In the rows, 128 means zero.
The rows of X fall into 4 groups, and each row is roughly a mix of its group's hidden directions.
X (100 x 10):
[[129 143 171 102  68 126 103 155 128 149]
 [131 106 110  85 164 170 154 134 169 125]
 [199 122 121 130  95 164 125 144 109 126]
 [163 105  96 172  87 147 142 120 124  95]
 [161 151 168 110  98  85 105 143 142 158]
 [167 139 155 110  95  97  84 153 110 151]
 [155 126 166 126  73 118 114 178 117 136]
 [171 132 104  96 119 171 159 124 130  85]
 [120 106 112 113 190 113  82 106 104 129]
 [158 142 137 144 174  94 110 142  79 150]
 [167 120  74 147  86 131 126 154 116 102]
 [101 119 133 143 174 147 160  82 123 166]
 [140 117 188 121 149 114 114 167 105 165]
 [123 100 123 128 113 109 149  63 145 169]
 [167 104 121  83  82 160 131 104 143 123]
 [152 163 117 100 116  79  98 130 168 107]
 [138 115 126  97 114 194 150 116 168 141]
 [108 103 105 131 148  59 128 116 144  96]
 [144 160 207 121 124 116 115 124 127 140]
 [126 133 130 101 174  76  93 110 161 126]
 [141 174 155 149 129  67 107 149 115 131]
 [151 101 116 119 129 196 139 105 116 164]
 [155  99 100 132 171 129 170  82 128 126]
 [149  90 158 126 124 119 133 101 142 194]
 [100  98 125 127  75 175 138  95 140 120]
 [138 156 167 119 140 138 119 196 104 115]
 [183 102 102 116 121 185 138 136 117 133]
 [ 85 106  70 147 160 103 129 122 108 127]
 [130 153 143 154 140 123 134 129 147  50]
 [ 93 158 177 107 152  94 130 129 167 124]
 [ 96 179 101 161  95  92 130 119 136 116]
 [120  90 153 131  76 167 126  99 108 103]
 [120 148 192  93 129 133 135 128 175 119]
 [117 180 113 154  87  83 108 142 128 117]
 [ 64 134  92 140 156 101 133 112 142 151]
 [162 174 130 142  68 120 122 146 153 136]
 [155 131 157 137  66 142 133 164 101 149]
 [135 121  66 138  97 116 102  92 150 103]
 [115 115 138 145 153  76 139 112 162  77]
 [147  87 122 114 154 145 173  77 134 145]
 [132 106 139  94  69 149  82 132 145 136]
 [192 106 114 140 103  84 122 104 138 122]
 [126 165 140 142  84  83  89 157 123 134]
 [161 135 106 115  88 124  84 162 100  99]
 [134 154 119 117 143  72 126 134 150  71]
 [159 118 122 147 122  69  75 136 120 141]
 [118 113 119 109 104 157 175 148 149 182]
 [102  68  94 117 142 150 139 120 115  88]
 [100 163 161 127  85 120  95 172 125 135]
 [141  77 150 109 180 160 146 120 122 147]
 [147 136 160 129  67 118 136 177 146 120]
 [158  92 105 120 182 155 158 105 125 112]
 [105 123 129 110 210 107 133 130 126 140]
 [ 74 126 133  88 163  97 134 139 139 162]
 [118 143 177 126 136 189 125 130 117 169]
 [115 123 131 126 159  59 122 115 151  89]
 [ 87  79 140 127 143 115 159 116 155 170]
 [177 127  99 158 103 114 110 115 115  78]
 [ 83  82 117 153 127 169 135 119 106 159]
 [160 148 173 123  81 107 125 147 129 168]
 [136 152 120  82 111 151 135 156 122 188]
 [150 155  94 135 123 109  91 132  98  72]
 [125 129 191 130 119 102 154 138 165 165]
 [101 139 165 116 143 157 193 118 124 149]
 [107  70 124 148 144  80 136  97 145 130]
 [143 143 121 117  83 109 119 170 160  80]
 [ 94 157 123 137 119 142 135  96 155 191]
 [ 87 129 138 109  69 156  93 134 150 133]
 [167 133 119 132 106 156  84 118  79 156]
 [153 143 112 162  54 123 116 135 116 118]
 [144  91  85 124 138 186 141 114 113 153]
 [152 115 118 168  96 128 108 119  64 134]
 [ 76 148 160 141 142 138 101 181 120 130]
 [145  74  99 138 108  86 154 111 153 143]
 [106 136 192 121 176 112 110 110 139 139]
 [145 136  74 123 102 147 102 144 103  80]
 [143 186 126 110 122 164  96 152  93 117]
 [ 94 133 160 150 152  76 108 116  88 126]
 [145 183 103  85 127 104 105 156 115 112]
 [116 134  64 136 130 162 139 116 123  79]
 [112 108  90 132  92 119 124  67 157 138]
 [ 95  86 165 133 159 118 122  99 131 173]
 [ 87  80  97 151 114 164 153 128 117 149]
 [156 175 152 157  94 115 111 124 114 172]
 [133 117 107 121 102 126 104 176 132  65]
 [155 105 159 138 187 101 133 141 103 157]
 [ 93 149  77 127 152 118 143 128 170 162]
 [159 149  71 120  87 145 123 153 102 116]
 [113 156 111 166 121  70 149  93 130 146]
 [102 150  93 144 140 151  99 163 131  75]
 [141 169 146 122 128 106 148  85 155 179]
 [138 112 168 137  76 132 134 186 123 124]
 [140 116 185 132 122 121 124 134 102 190]
 [124  88 169 105 117 132 137  99 135 185]
 [116 124 178 115 147 153 115 116 121 191]
 [143 101 111 116 166 172  99 160 125  89]
 [122 156 154 139 113 125 183 107 172 158]
 [120 126 157 113 179  86 114 100 152 162]
 [148 166 163 121  97  96 146 122 169 161]
 [ 89 109  62 138 100 141 142 119 152 118]]
Each list below has three rows that fit no group; the rest each fit one group, if only roughly. Name those rows in the order they come.
  * z_960: [111 173 151 118 151 123 146 149 161  75]
  * z_671: [107  86  82  94 116 151 142  99 154 110]
  * z_109: [116  90  68 134  92 155 143 130 129 102]
  * z_47: [167 138 169  98 169 109 125 162 130 102]
  * z_531: [104  84 142 123 139 132 124 109 117 197]
  * z_388: [187 156 139 129  79 129 122 158 141 111]
  * z_991: [182 164 112  93 107  90 129 144 145 125]
  * z_866: [104 121 172 145 178 114 153 134 112 170]
  * z_699: [104  89 100 138 157 151 132  91  87 155]
  * z_543: [161 114 121  95 167 178 152 122 148 156]
  * z_63: [151 152  94 134 163 134 177 111 125  85]
  * z_152: [140 138 138 184  67 111 115 140 124 146]
  * z_204: [132  86 134  88 173 139 151 108 168 126]
  * z_149: [103 106 147 153 154  91 128 100 124 184]
  * z_910: [ 94 135 159  99 108 181 126 170 135 116]
 | z_671, z_152, z_204
  * z_270: [119  89 131 126  92 108  80 101 147 167]
  * z_620: [147 100  86 143  71 166 132 125 115 116]
  * z_949: [159 130 140 132  87 137 100 151  71 156]
  * z_708: [136 118  96  92 112 184 146 114 143  88]
  * z_33: [121 121  77 142  70 118 129 143 153  97]
  * z_276: [147 141 144 101  65 173 135 116 147 134]
  * z_160: [112 125  89 126 169 162 146  81 146 153]
  * z_859: [146 132 115  89  87 176 126 130 142  85]
  * z_468: [ 84 157 154 116 173 133  88 130 100 117]
  * z_123: [193 130  92 133  79 116 132 133 132 118]
  * z_333: [166  93 112 160 108 101  94  93 105 113]
  * z_247: [157 129 172 125 110 124 143 131 140 196]
  * z_861: [119 100 150 109 127 193 141  90 131 154]
  * z_639: [152 159  97 126 137 153 143 155 123  65]
  * z_825: [140 128 118 101 130  85  77 156 143  86]
 | z_276, z_160, z_247
  * z_19: [160 159 137 159  79 131 168 137 114 159]
  * z_538: [113 144 119 118 164  86 126 101 185 106]
  * z_18: [ 83 116 107  99 157 157 149 117 173 149]
  * z_749: [133 118 169 112 198 112 122 130  97 128]
  * z_439: [134 132 175 109 150  80 123 124 171 158]
  * z_275: [ 81  99  97 102 149 161 146 114 165 120]
  * z_254: [ 96 100 114 114 113  78 103 156 148  91]
  * z_973: [177 154 105 128  84 174 131 142 111 120]
  * z_463: [193 140 104 133 109 167 129 138 120 163]
  * z_797: [133 135  89 109 122  64 143 146 152  96]
  * z_226: [103 103 115 149 111 165 160 162 133  78]
  * z_810: [183 164  94 103 100 105 112 145 118 119]
  * z_561: [115 105  94 148 138 180 128 121  73 121]
  * z_928: [103 153 167 156 113  85  87 129 134 158]
  * z_994: [113 101  74 131 114 111 137 152 136  73]
 | z_19, z_254, z_928
  * z_805: [140  74 126  98 132 155 140  78 145 152]
  * z_945: [140 127 107 113 135 111 104 189 121  77]
  * z_640: [181 110  76 142  92 117 114 119 112 114]
  * z_362: [146 115  97 129  77 142 111 186 125 113]
  * z_665: [153 151 147 142  69 151 156 134 110 164]
  * z_373: [ 96  83 118 157 140 131  94 102  86 148]
  * z_857: [ 94 131 160 147 148 100 165 104 123 177]
  * z_85: [ 88  89  88 123  98 144 136 121 147  85]
  * z_477: [127  73 130 157 106 159 144 108 124 174]
  * z_642: [117  96 151 125 146  99 102 100 115 189]
  * z_668: [150  84  76 161  98 116 134 113 122 102]
  * z_510: [ 81 138 181 138 135 135 107 129 132 177]
  * z_126: [ 83 103  95 102 174 132 149 121 161 121]
 | z_945, z_362, z_510
  * z_238: [130 141  97 136 123  87  75 126 149  83]
  * z_509: [133 165 120 167 120  72  99 157 114 123]
  * z_444: [127 109 125  91 105 168 149 135 180  95]
  * z_959: [117 149  91 141 146 163 162  73 118 145]
  * z_612: [171  94 101 121 119 183 146 122 135  97]
  * z_67: [187 112 148 107 172 144 154 149 112 123]
  * z_737: [172 129 134 120  66 170 134 135 141 114]
  * z_508: [ 85  81 157 101 164 140 136 113 127  99]
  * z_603: [157 113  87 140 117  74 115 115 124  84]
  * z_394: [134 139  90 132  61 146 123 128 138  87]
  * z_106: [134 106 103 139 107 176 122 144  67 114]
  * z_969: [146 143 142 117 193 135 130 123 115 181]
  * z_11: [ 69 122 118 133 180  89 127 113 119 134]
  * z_328: [151 141 152 132 149 113  88 191 104 118]
 | z_238, z_612, z_394
  * z_348: [169 152 132 116  67 108 110 162 130 117]
  * z_790: [149 112  85 103 115 176 131 116 145  82]
  * z_806: [147 139 112 125  88 182 173 150 136 144]
  * z_380: [142 168 116 115  94 111  86 169 157 108]
  * z_962: [182 175 115 114  87 150 130 149 125 120]
  * z_272: [151 158 130 110 144 167 161 165 113  85]
  * z_644: [126 152  67 167  91 103 126 125 131 146]
  * z_807: [ 62 126 136 134 133 147 163  93 142 154]
  * z_534: [ 92 118  75 152 101 152 144  98 136 157]
  * z_267: [119  87  75  97 166 149 120 129 132 104]
  * z_919: [132 133  81 156 132 157 173  85 121 109]
 | z_380, z_267, z_919
  * z_783: [133  93 108 153  73 169 148 130 104 140]
  * z_566: [129 100  96  96 115 182 115 113 152  91]
  * z_852: [ 85 129 172 139 133 106  92 163 120 164]
  * z_909: [188 149 168 138  95 142 114 136 102 141]
  * z_376: [110 137 168 128 169 178 109 145 104 155]
  * z_628: [118 107 150 108 182  83  87 126 142 131]
  * z_840: [120 111  95 151 138 173 134 109  68 135]
  * z_214: [129  98  85 161  80  83 130 128 132 129]
  * z_233: [ 95  99  87 131 137 151 140  75 156 121]
  * z_203: [106 137 167 119 192 114 121 116 112 164]
 | z_783, z_376, z_214
  * z_297: [161 153 132 165  96 155 110 155  82 121]
  * z_337: [152 112 101 129  75 187 139 116 136 138]
  * z_148: [185 120  90 108 129 149 116 138 128  79]
  * z_567: [133 151  68 112 133 120  96 115 140  80]
  * z_587: [128 154 183 132 101  95 115 176 135 116]
  * z_3: [173 119 140 133 111 184 128 110  96 161]
  * z_768: [136  99 118  90 106 192 147 108 142 115]
  * z_200: [159 134  99 119 102 139  82 145  74 117]
  * z_645: [130 158  82 169  81 119 122 125 125 162]
  * z_835: [142  94 165 147  99 106 129 104 115 183]
  * z_322: [114 157  90 168 152  94 164  97 128 119]
  * z_777: [104  88 142 137 200 138 118 123 127 147]
  * z_404: [124 148  84 146  87  93 122 155 155  95]
  * z_758: [135 161 183 147  98  87 105 134 107 121]
 | z_297, z_587, z_835
  * z_352: [181 137  99 123 143 139 178 121 111  94]
  * z_913: [133 166  90 129 124 151 176 119 130  80]
  * z_335: [ 65 101 134 124 168 115 116 123 112 161]
  * z_770: [106 131  94 150 150 173 168  86 116 133]
  * z_213: [ 76 103 138 112 161 115 131  92 166 150]
  * z_647: [173 155 110 153  65 136 119 142 118 138]
  * z_599: [129  96  92  96 145 170 154  86 144 140]
  * z_957: [ 67 160 136 118 106 172 141 141 145 114]
  * z_182: [ 83 115 102 142 180 131 120 139  84 110]
  * z_372: [160 109 125 115  90 197 139 115 136 139]
  * z_142: [125 152 173 135 131 105  97 186 107 141]
  * z_901: [157 120 111 126  72  86 123  89 137 151]
  * z_800: [120 128  85 168  67 133 119 114 102 124]
  * z_498: [149 143 139 138  67 155 138 142  90 161]
 | z_213, z_599, z_182
  * z_871: [148 149 105 124  65 119  88 137 141  98]
  * z_536: [ 84 157 134 116 176  95 136 128 164 151]
  * z_167: [176 144 193 100 136 128 121 145 135 116]
  * z_922: [145 140  99 125 142 114 119 135 144  50]
  * z_420: [171 152  94 112  79 118  93 139 114 110]
  * z_851: [114 172 135 141 122 125  97 190 115  98]
  * z_50: [164 101  69 139  90 106 110 140 123 119]
  * z_490: [166 151 164 138  75 112 148 126 158 151]
  * z_678: [100 150 112 118  87 164  98 160 144  90]
  * z_162: [123 118  70 152 116 114 102 128  94  83]
 | z_922, z_50, z_490
  * z_617: [148 179  78 110 103 133 131 101 150 106]
  * z_88: [146 123 107 139  99 167 109 140  62 130]
  * z_915: [170 154 135 161  70 122 109 134 101 139]
  * z_746: [ 63 111 130 142 141 104 144 114 153 168]
  * z_725: [ 91 154 188 122 173 139 135 133 146 127]
  * z_947: [ 93 183 132 165 129  92 161 124 124 133]
  * z_382: [114 154 169  92 191 118 133 143 121 129]
  * z_525: [159 132 106 119  64 165 153 130 132 104]
  * z_62: [166 120 132 101 184 166 138 132 123 163]
  * z_86: [107 104 160 142 196 131 127 150 111 151]
  * z_185: [159 116  81 153 106  98 113 119 114  80]
 | z_746, z_382, z_525
  * z_25: [172 171 123 111  75 105 103 139 131 132]
  * z_10: [135 164 142 113 154 108 156 171 173 103]
  * z_282: [163 172 140 106  90  87 110 130 156 140]
  * z_938: [ 93 103 126 132 190 108 122 104  92 141]
  * z_64: [166 111 130  76  83 111 140 118 154 107]
  * z_695: [144 191 108 138  92 155  98 137 109 136]
  * z_720: [174  96 117 145 113 159 119 125  70 128]
  * z_767: [155 126 150 157  73 156 115 111  89 143]
  * z_307: [140 176 110 166 121  75 114 144 118 149]
  * z_465: [102 114 155  96 151 120 143 125 141 196]
  * z_819: [158 145 117 110 100 154  97 172 126  81]
  * z_94: [133 117 111  90  70 168 110 124 153 110]
 | z_10, z_64, z_695
  * z_487: [146 123 135 130  59 131  87 165 128 125]
  * z_546: [118 152 196 126 110  89 124 143 128 156]
  * z_285: [128 181 145 125 112  83 125 155 173 117]
  * z_590: [108 110  94 126 140 141 124 152 149  58]
  * z_183: [176 138  75 117  95  93 119 140 121 111]
  * z_882: [ 92  81 175 148 154 133 153 144 131 149]
  * z_41: [129 120 108 137 159 140 193  80 133 126]
  * z_831: [171 133  83 128  84 102 152 146 151 110]
  * z_948: [117  99 107 113  84 153 134 127 151  70]
  * z_880: [111 156 157 103 147 109 100 107 150 184]
 | z_487, z_546, z_880
  * z_641: [138 101  83 104 164 141 101 113 147  84]
  * z_988: [109 120 126 134 146 129 192  76 136 151]
  * z_401: [130 157 161 154 123 132 101 140 100 190]
  * z_971: [185 162 100 127  98 123 107 139 115  91]
  * z_802: [173 141  72 132 124 130 140 116 134  78]
  * z_638: [127 125  78 142 125 179 133 109  81 116]
  * z_271: [184 120  92 136  75 148 139 132 121 140]
  * z_116: [ 63  94 124 120 164 131 138  94 127 140]
  * z_750: [172  73 116 108 111 128 121  85 142 143]
  * z_174: [148  87  83 119 139 150 140  77 147 114]
  * z_222: [146 160  81 120  89 130 123 140 145  76]
  * z_830: [179  96 162 101 151 125 158 112 113 156]
  * z_316: [106 141 200 122 161 133 104 147 122 143]
 | z_641, z_401, z_316
  * z_134: [159 176 131 112 132 101  76 136 104 104]
  * z_377: [140 110 161 100 202 132 130 131 109 129]
  * z_140: [147 145 166 171 128  74 130 138  92 127]
  * z_383: [172 153 136 108  63 101 135 120 128 136]
  * z_89: [109  99 117 114 175  96  96 141 145  84]
  * z_9: [152  67 126 124 111 139 163  97 136 161]
  * z_212: [142 116 156 130 161 118 184 101 113 169]
  * z_610: [ 98 123 166 127 100 108 131 101 134 190]
  * z_937: [107 111  95 138 128 171 164 105 142 177]
  * z_854: [ 90  91 155 136 173 145  94 156 126 147]
 | z_140, z_9, z_937
  * z_251: [176  83  97 111 150 152 133  95 130 108]
  * z_977: [176 141  95 138  82 170 128 142 108 133]
  * z_171: [ 77 137  95 150  97 143 133 101 149 168]
  * z_211: [156  70 112 158 104 114 118  89 121 149]
  * z_110: [ 77 154 134  96 150 144 164 160 156 125]
  * z_631: [130 145  85 144 100 184 158 111 105 119]
  * z_207: [176 126 157 111 175 136 169 142 104 122]
  * z_870: [110 116  74 127 162 141 139  76 152 138]
  * z_385: [144 100  97 126  98 134 135  78 167 161]
  * z_518: [121 153  92 118 101 123 126 106 165  69]
  * z_15: [ 94 133 165 125 137 186 157 140 138 162]
  * z_341: [123 162  89 146 103 164 175  99 137 121]
 | z_870, z_385, z_518
  * z_811: [158 114 162 116  99 111  93 176  98 139]
  * z_73: [191 177 125 100 103 134 119 140 123 125]
  * z_173: [111 193 134 156 108  95 132 163 119 125]
  * z_65: [ 77 153 148 138 168 155 166 148 113 120]
  * z_995: [154 153 184 149  99 116 103 122  93 147]
  * z_563: [146 129 158 132 114 136 108 138  72 183]
  * z_869: [145 115  66 140 102 118  92 121  88 123]
  * z_736: [ 83 131 162 104 182 122 142 149 158 126]
  * z_511: [151 145 205 127 142 121 139 129 121 161]
  * z_747: [110 122 104 172  65 128 118 104 104 130]
  * z_663: [176 167 121 117  92 154 163 108 149 120]
  * z_791: [112 148  83 119 115 171 118 161  81 128]
 | z_736, z_511, z_663
